128 stands for zero in the data rows.
Here are some numbered points:
ndarray[124 104 175 152 158 147 111 125 137 157 121 082 055 092 135 145] 0
ndarray[126 158 084 085 133 129 154 086 162 070 110 183 193 157 105 149] 1
ndarray[097 038 165 167 106 098 116 156 100 183 207 115 011 095 133 145] 2
ndarray[146 177 076 110 165 133 157 103 168 120 082 139 166 137 110 158] 3
ndarray[109 102 142 151 121 116 145 149 088 059 135 171 183 113 085 095] 4
ndarray[113 188 092 084 149 170 156 107 161 170 075 199 186 169 141 190] 5
ndarray[179 070 195 155 116 100 066 097 114 135 129 056 024 055 091 081] 6
ndarray[105 148 126 164 128 155 168 092 170 199 146 113 116 110 155 118] 7
ndarray[189 209 104 075 134 168 165 084 115 190 168 184 182 177 094 231] 8
ndarray[172 085 119 136 131 096 094 118 120 093 115 063 118 076 113 082] 9
ndarray[209 222 060 073 146 166 139 058 108 061 098 166 255 178 104 123] 10
ndarray[048 233 151 053 168 166 186 143 132 117 092 170 227 195 132 161] 11
ndarray[125 142 093 092 108 153 141 154 147 122 150 161 151 147 104 149] 12
ndarray[085 107 136 139 116 111 134 166 099 160 146 154 087 102 159 153] 13
ndarray[085 162 122 096 117 192 162 087 117 156 149 136 113 077 108 175] 14
ndarray[074 103 162 225 097 133 141 191 108 123 124 105 098 156 158 095] 15
ndarray[114 119 154 126 113 137 096 144 126 113 131 137 120 141 120 120] 16
ndarray[117 190 111 074 168 163 161 110 175 188 089 136 202 167 112 200] 17
ndarray[036 059 153 208 146 081 148 150 101 069 121 166 105 122 152 150] 18
ndarray[105 114 123 125 141 151 127 139 130 161 113 098 072 106 124 105] 19
ndarray[151 087 134 138 088 085 085 142 128 203 175 118 136 125 150 185] 20
ndarray[128 084 175 189 145 101 163 147 103 115 133 123 067 120 127 067] 21
ndarray[119 080 102 167 122 115 064 226 122 177 098 114 069 084 103 089] 22
ndarray[054 095 144 188 123 126 150 151 047 076 112 112 143 126 159 150] 23
ndarray[069 134 147 112 101 137 155 134 181 132 224 179 152 130 125 156] 24
ndarray[125 164 055 147 156 096 157 098 082 113 157 189 116 156 155 183] 25
ndarray[177 058 165 165 107 108 058 174 103 055 154 088 060 102 111 042] 26
ndarray[099 038 163 155 164 121 117 144 082 130 168 188 020 120 095 204] 27
ndarray[073 109 151 178 128 153 138 108 131 138 120 086 089 107 174 157] 28
ndarray[135 195 122 127 145 150 098 096 107 120 054 098 192 141 120 129] 29
ndarray[185 239 057 064 108 157 165 167 183 151 119 171 241 175 106 162] 30
ndarray[084 182 104 147 133 174 164 173 234 110 046 121 000 025 101 041] 31
ndarray[010 035 205 218 134 120 135 136 125 179 128 032 047 113 177 196] 32
ndarray[165 085 177 176 153 094 086 194 139 118 226 103 138 108 195 051] 33
ndarray[237 167 060 124 232 152 096 152 194 113 147 116 236 170 104 050] 34
ndarray[132 053 187 176 105 074 146 187 145 125 122 109 017 084 133 063] 35
ndarray[088 006 191 188 123 097 085 147 095 142 167 062 010 081 164 115] 36
ndarray[191 071 141 157 139 086 044 116 085 069 141 059 031 094 134 036] 37
ndarray[077 062 160 164 071 084 137 151 074 162 161 164 037 101 152 139] 38
ndarray[076 172 123 095 132 146 142 126 128 180 071 120 230 159 124 213] 39
ndarray[122 179 088 081 106 172 157 094 150 077 130 180 205 158 139 157] 40
ndarray[169 215 035 040 095 133 169 150 168 110 156 240 255 190 146 092] 41
ndarray[134 070 163 140 123 089 066 108 118 074 136 101 105 097 100 086] 42
ndarray[102 131 131 151 149 161 127 162 162 126 120 119 081 090 129 118] 43
ndarray[133 130 147 130 147 076 083 097 106 056 084 056 095 116 101 057] 44
ndarray[169 090 145 162 125 139 115 100 133 104 117 073 062 094 122 068] 45
ndarray[122 043 193 175 162 077 106 145 124 138 147 096 033 110 111 065] 46
ndarray[187 081 211 129 099 113 097 135 133 119 185 049 024 121 177 092] 47
ndarray[118 111 161 175 112 140 150 189 140 148 113 081 110 124 132 161] 48
ndarray[075 098 162 174 167 133 123 176 139 185 110 084 045 103 151 111] 49
New points follow, each followed by the number of its nearest point above, looking only along the 2 directions in which the numbered points spread most.
ndarray[162 142 112 093 133 164 086 078 148 123 127 088 133 170 122 089] --> 4
ndarray[121 152 140 097 145 120 121 098 111 113 100 131 179 118 146 173] --> 12
ndarray[097 097 162 103 130 126 147 117 140 155 119 096 100 126 125 148] --> 20
ndarray[139 100 130 167 112 135 122 101 091 107 175 119 071 101 124 106] --> 31
ndarray[161 144 095 000 113 144 072 095 139 096 123 132 191 109 091 103] --> 29
ndarray[072 048 221 166 169 111 112 178 115 151 117 036 059 089 147 105] --> 2
ndarray[113 208 073 080 167 159 166 067 132 103 045 150 255 168 116 143] --> 30
ndarray[163 087 180 110 129 113 094 112 093 122 139 086 126 147 150 106] --> 31
ndarray[121 176 132 146 120 134 158 109 162 132 108 129 087 118 099 119] --> 16
ndarray[063 143 082 160 125 162 196 147 128 126 123 198 213 145 110 206] --> 39
ndarray[168 047 179 186 074 136 137 180 170 133 220 149 048 146 153 124] --> 0
ndarray[109 170 122 120 137 099 118 125 132 128 117 163 125 159 129 166] --> 25
ndarray[089 096 161 207 108 124 117 154 091 124 166 128 067 096 160 105] --> 49
ndarray[199 171 128 075 126 156 114 108 133 179 148 107 132 145 121 124] --> 29
ndarray[163 132 101 126 158 112 104 084 116 082 085 097 222 136 096 049] --> 34
ndarray[166 083 070 202 106 074 143 127 127 153 139 127 110 052 141 165] --> 19
ndarray[130 110 123 152 117 129 108 125 120 097 110 115 065 101 140 111] --> 31
ndarray[089 080 132 209 132 146 170 114 157 101 190 186 000 064 142 086] --> 49
ndarray[117 187 086 093 158 128 158 094 154 103 055 099 218 147 118 124] --> 1
ndarray[178 155 167 124 136 133 133 083 149 085 004 070 142 113 111 110] --> 4
ndarray[096 175 106 147 131 140 105 143 124 106 057 113 176 154 098 139] --> 12
ndarray[128 081 152 153 119 108 081 141 104 084 182 146 106 091 126 096] --> 31
ndarray[000 000 255 231 128 010 094 173 145 255 116 000 000 163 175 255] --> 32
ndarray[138 191 110 076 171 166 122 144 115 097 136 148 253 117 139 131] --> 1
ndarray[095 041 185 187 138 121 132 115 117 180 166 111 031 139 138 148] --> 38
ndarray[162 005 196 131 125 115 015 092 122 119 158 000 022 037 118 070] --> 6
ndarray[138 071 106 134 102 105 138 132 118 115 160 158 120 123 141 124] --> 16
ndarray[151 136 120 109 132 102 117 122 091 097 098 114 160 124 104 100] --> 4
ndarray[183 244 051 125 142 198 194 162 072 157 051 077 213 204 120 164] --> 40
ndarray[151 168 097 072 090 146 125 119 122 168 135 126 204 118 095 104] --> 29
ndarray[124 125 106 135 145 116 136 114 064 088 078 083 188 124 132 113] --> 4
ndarray[092 097 185 157 130 151 177 130 131 168 132 128 114 094 127 100] --> 48
ndarray[124 108 163 149 130 130 101 105 102 117 106 079 104 128 130 107] --> 31
ndarray[136 172 141 109 139 155 133 098 092 147 108 085 171 159 141 171] --> 12
ndarray[090 058 188 144 136 122 138 126 122 174 169 072 070 108 157 125] --> 49
ndarray[061 049 195 140 112 103 120 157 137 197 087 057 051 097 136 148] --> 38
ndarray[141 200 097 009 129 143 177 104 210 119 058 218 194 153 123 165] --> 30
ndarray[098 090 076 046 130 177 104 183 144 125 095 104 208 109 090 109] --> 29
ndarray[136 157 125 081 107 101 102 111 185 114 139 134 129 132 117 080] --> 4
ndarray[160 017 199 141 117 071 086 147 071 096 172 044 072 087 143 044] --> 6
ndarray[110 110 138 108 076 110 118 171 189 121 148 152 096 091 109 131] --> 43
ndarray[066 189 049 041 145 117 083 177 154 143 057 105 232 135 082 181] --> 40
ndarray[132 227 056 064 151 159 161 090 080 111 083 157 255 197 097 186] --> 30
ndarray[031 002 203 153 126 074 096 076 107 172 104 041 079 105 182 158] --> 2
ndarray[145 182 042 076 166 137 126 125 112 127 125 147 206 163 119 096] --> 1
ndarray[092 068 175 182 104 114 129 150 086 165 095 068 084 105 143 133] --> 49
ndarray[136 139 083 176 132 115 162 106 156 111 092 191 088 111 153 176] --> 7
ndarray[162 181 090 081 129 127 130 120 152 123 075 144 159 143 119 129] --> 29
ndarray[174 143 057 110 088 138 146 098 173 078 159 159 174 150 097 081] --> 29
ndarray[143 165 134 159 129 174 119 143 148 095 096 102 079 136 124 084] --> 4
ndarray[147 114 160 143 135 100 164 114 098 093 129 160 139 163 126 175] --> 7
ndarray[146 136 081 160 114 131 164 132 116 107 147 136 135 099 108 108] --> 4
ndarray[192 184 109 097 147 136 126 104 170 134 165 169 142 162 109 122] --> 29
ndarray[080 160 111 150 159 112 158 130 144 162 137 111 210 093 145 162] --> 25
ndarray[157 121 110 131 035 168 138 153 105 145 080 135 168 070 078 140] --> 4
ndarray[097 019 185 158 123 133 083 162 150 146 140 051 000 098 182 166] --> 2
ndarray[164 112 211 127 121 142 155 122 126 201 134 100 084 099 161 203] --> 13
ndarray[142 218 089 085 091 159 166 111 186 081 071 196 254 153 086 204] --> 30
ndarray[171 153 134 036 130 138 155 078 150 181 127 118 134 066 118 156] --> 12
ndarray[092 148 087 110 117 158 088 140 143 081 095 127 158 107 158 158] --> 12
